(in the rows, 128 means zero)
The rows of R fall into a few groups, which share some directions, and each row is roughly a mix of its group's hidden directions, except some rows that fit no group.
R, 155 rows:
[[108,164,107,119,112,104,103,101,165,148,126],
[127,161,99,146,103,124,107,116,141,83,150],
[67,153,145,143,130,137,129,99,139,118,136],
[156,96,131,121,154,154,145,114,119,164,160],
[139,110,154,129,153,163,147,86,140,139,156],
[115,112,136,123,130,138,158,95,126,187,133],
[125,167,94,128,105,122,102,119,154,102,100],
[168,135,129,140,128,104,137,164,93,120,95],
[108,128,95,108,99,107,104,93,137,158,143],
[166,89,168,124,149,111,133,114,127,140,106],
[100,149,107,156,155,122,129,162,125,130,171],
[137,103,172,138,142,151,168,150,118,112,113],
[66,106,138,130,146,117,113,123,125,97,135],
[107,131,117,113,107,97,108,92,160,154,105],
[108,120,139,101,118,103,134,78,144,154,152],
[111,99,173,119,127,122,136,91,134,162,145],
[121,152,150,126,115,180,120,146,145,90,118],
[158,150,111,121,110,124,110,158,127,88,92],
[106,122,131,163,152,150,138,144,103,108,173],
[99,129,136,159,157,146,163,110,126,99,157],
[141,99,129,105,124,111,116,111,136,189,120],
[165,167,121,133,122,150,132,161,105,98,118],
[122,104,105,137,134,132,142,157,118,68,115],
[128,128,145,155,170,162,149,121,138,134,168],
[155,152,180,106,115,124,140,155,116,109,118],
[114,104,110,154,160,132,133,89,162,130,153],
[177,97,120,119,122,111,96,119,138,152,105],
[133,150,114,123,122,136,141,168,88,84,129],
[101,115,150,130,162,129,164,138,126,166,157],
[126,83,172,118,146,131,132,129,105,160,142],
[121,82,160,141,120,143,145,98,111,135,159],
[155,116,125,105,98,108,119,153,113,119,79],
[123,144,133,163,165,158,147,143,122,97,156],
[143,104,175,131,155,159,156,121,137,152,120],
[109,100,186,121,114,115,134,107,127,153,141],
[165,85,123,115,118,108,123,92,137,153,110],
[116,123,125,149,126,159,114,96,177,100,143],
[140,161,109,152,146,168,124,149,122,89,125],
[125,170,122,112,94,93,115,145,129,107,100],
[183,131,103,123,116,121,115,159,120,105,104],
[145,133,156,158,138,170,158,158,127,110,113],
[111,136,119,102,95,78,96,116,142,134,117],
[82,134,135,135,126,94,126,152,106,87,135],
[137,172,112,101,112,123,108,141,165,114,100],
[137,94,161,101,96,141,88,128,137,131,112],
[112,99,124,126,87,129,92,118,95,99,134],
[164,122,155,112,112,143,115,109,151,132,80],
[103,117,161,149,164,127,151,96,153,122,147],
[123,107,119,111,119,104,102,106,147,175,97],
[130,69,165,134,142,132,132,107,124,146,146],
[119,152,150,150,148,172,146,119,170,120,122],
[147,114,143,133,137,155,131,156,73,103,141],
[118,116,134,96,92,115,104,102,142,165,104],
[116,96,127,141,146,142,144,130,94,125,182],
[166,165,103,125,124,111,112,146,141,91,109],
[132,169,114,126,122,128,125,164,119,92,89],
[136,174,118,120,156,157,142,157,142,133,97],
[112,141,85,124,127,81,158,124,106,142,128],
[119,167,116,147,161,141,124,111,178,131,134],
[128,159,127,153,119,114,124,174,84,117,138],
[138,87,169,112,123,132,160,125,99,152,128],
[163,153,104,105,125,134,109,134,140,120,77],
[97,95,156,119,113,102,131,125,121,172,148],
[142,120,158,107,102,127,98,92,154,144,100],
[123,113,198,121,121,123,134,131,103,139,118],
[97,105,156,120,112,81,142,115,134,150,151],
[78,125,129,152,146,133,161,115,123,121,166],
[135,154,112,115,90,78,146,134,149,143,123],
[99,93,135,95,111,149,130,96,133,137,160],
[95,111,181,113,132,132,140,92,142,136,130],
[100,105,130,109,127,91,142,115,161,166,112],
[156,173,120,149,102,151,118,119,149,114,99],
[141,120,133,98,116,123,113,89,164,170,132],
[115,115,153,91,105,112,118,114,150,164,97],
[146,179,126,128,134,146,128,124,147,84,105],
[145,157,97,120,91,151,127,142,98,98,120],
[113,123,114,131,125,92,123,86,163,165,138],
[96,76,134,127,125,123,123,119,121,172,147],
[110,141,96,109,89,89,105,107,130,136,113],
[108,149,92,118,107,167,109,116,146,96,134],
[132,91,172,140,112,151,161,131,120,103,120],
[104,174,106,126,128,102,142,155,126,100,103],
[119,84,113,97,108,105,147,139,132,95,108],
[153,160,120,102,83,126,104,144,116,122,102],
[153,95,158,138,137,115,152,157,93,106,120],
[111,108,139,103,96,73,128,123,107,135,113],
[116,141,104,119,96,107,92,86,147,145,128],
[91,164,166,120,115,129,120,106,164,127,126],
[153,153,98,129,113,152,109,136,168,96,114],
[137,176,98,121,106,123,96,129,152,122,103],
[154,132,117,117,94,113,106,147,120,107,78],
[119,172,91,146,125,158,118,136,130,91,128],
[132,160,77,125,114,105,125,155,140,100,115],
[109,104,161,154,127,130,133,89,127,140,170],
[150,142,142,151,121,179,107,123,143,90,128],
[120,93,189,127,133,122,138,151,109,137,126],
[140,162,102,132,116,167,124,141,132,83,113],
[129,164,157,142,125,166,95,126,141,96,119],
[121,84,83,111,108,131,134,116,127,154,152],
[132,128,143,114,103,110,114,83,148,174,118],
[132,179,148,145,140,123,178,113,131,129,131],
[118,113,186,94,115,109,139,114,129,147,138],
[151,103,169,134,156,163,162,116,127,132,121],
[159,88,161,125,149,152,152,119,127,157,134],
[109,107,93,114,110,127,142,158,117,91,96],
[150,143,120,152,139,132,114,82,169,101,127],
[146,143,173,95,107,109,124,148,95,134,115],
[97,112,95,90,96,108,115,131,146,117,110],
[143,155,90,114,104,122,126,151,135,102,86],
[143,125,97,111,127,72,117,143,104,149,114],
[114,123,140,107,125,116,146,78,147,172,120],
[83,149,93,140,131,142,140,153,119,120,161],
[150,82,123,147,161,98,127,112,135,156,123],
[143,163,159,121,119,133,186,134,126,115,137],
[104,161,95,158,122,127,115,116,117,85,142],
[135,121,116,102,70,124,97,114,123,151,117],
[144,123,187,122,124,153,147,131,114,98,144],
[152,180,122,108,120,125,155,150,110,118,101],
[111,162,83,123,112,163,105,143,128,113,116],
[143,133,125,93,100,100,125,159,107,141,88],
[138,114,144,150,130,141,104,173,93,97,140],
[70,146,117,111,103,162,126,120,138,128,139],
[102,150,95,144,175,124,132,135,165,128,132],
[121,105,167,125,158,148,155,118,140,164,148],
[152,146,130,122,127,135,121,179,133,91,94],
[156,104,138,95,136,120,152,132,125,182,129],
[152,69,138,110,124,118,132,106,121,157,114],
[128,104,132,93,100,76,110,125,118,148,129],
[120,159,67,131,122,145,122,116,149,108,127],
[149,87,150,130,159,159,144,139,111,156,141],
[166,122,141,130,121,168,112,88,146,143,151],
[155,171,104,114,119,117,105,132,155,119,93],
[104,101,147,111,130,149,146,100,120,175,149],
[178,106,136,144,120,160,105,138,115,97,120],
[97,145,132,164,172,128,156,116,138,107,140],
[103,107,136,138,148,128,123,94,124,165,172],
[125,119,123,112,115,94,109,106,108,181,147],
[106,118,143,124,117,101,149,84,148,157,157],
[90,128,132,109,123,125,124,83,148,153,163],
[142,167,142,141,130,151,187,124,129,117,128],
[141,179,117,104,94,131,115,133,138,109,99],
[145,162,150,139,160,143,140,158,161,129,102],
[152,99,169,134,128,159,110,103,123,154,149],
[121,131,104,104,86,94,90,119,134,142,112],
[111,134,82,121,121,112,83,140,113,104,148],
[113,158,78,114,113,91,107,121,135,116,119],
[109,94,138,122,136,118,133,85,138,162,163],
[133,121,145,111,138,159,120,154,153,121,73],
[147,118,119,155,123,159,86,130,123,100,164],
[126,85,171,95,113,141,141,113,118,133,107],
[126,90,180,110,117,102,123,148,108,136,131],
[138,133,138,134,115,138,128,174,118,78,98],
[101,95,121,171,165,137,154,135,114,121,135],
[123,113,133,166,155,151,137,118,142,84,157],
[147,79,140,132,128,97,131,140,103,161,148]]
One row of each group comes first, with its name. Which group is each row after those in?
[116,162,96,97,104,121,112,120,150,158,104]
A
[113,152,99,147,171,142,149,160,127,103,140]
T
[144,119,149,97,149,129,172,164,105,142,126]
P
[168,114,125,139,136,144,127,174,104,94,123]
V

[116,129,113,139,114,174,109,162,98,111,154]
T
[147,156,169,117,104,154,100,124,123,97,115]
P
[151,93,163,132,127,163,126,141,87,116,129]
T
[155,123,107,173,161,126,125,153,111,109,151]
T
[89,116,152,102,98,149,128,118,170,122,120]
A
[137,80,157,129,141,152,114,106,130,159,152]
P
[113,132,137,142,130,98,164,175,98,111,135]
P
[129,96,156,102,101,104,128,113,107,168,135]
A
[152,143,141,149,149,136,165,137,100,83,130]
T
[149,175,97,136,123,132,143,140,119,84,125]
T
[92,89,131,133,149,97,137,123,104,155,150]
P
[132,73,127,145,151,119,151,130,104,144,159]
T
[127,126,157,90,84,144,143,127,148,132,96]
A
[133,102,73,140,143,121,90,149,118,136,129]
P
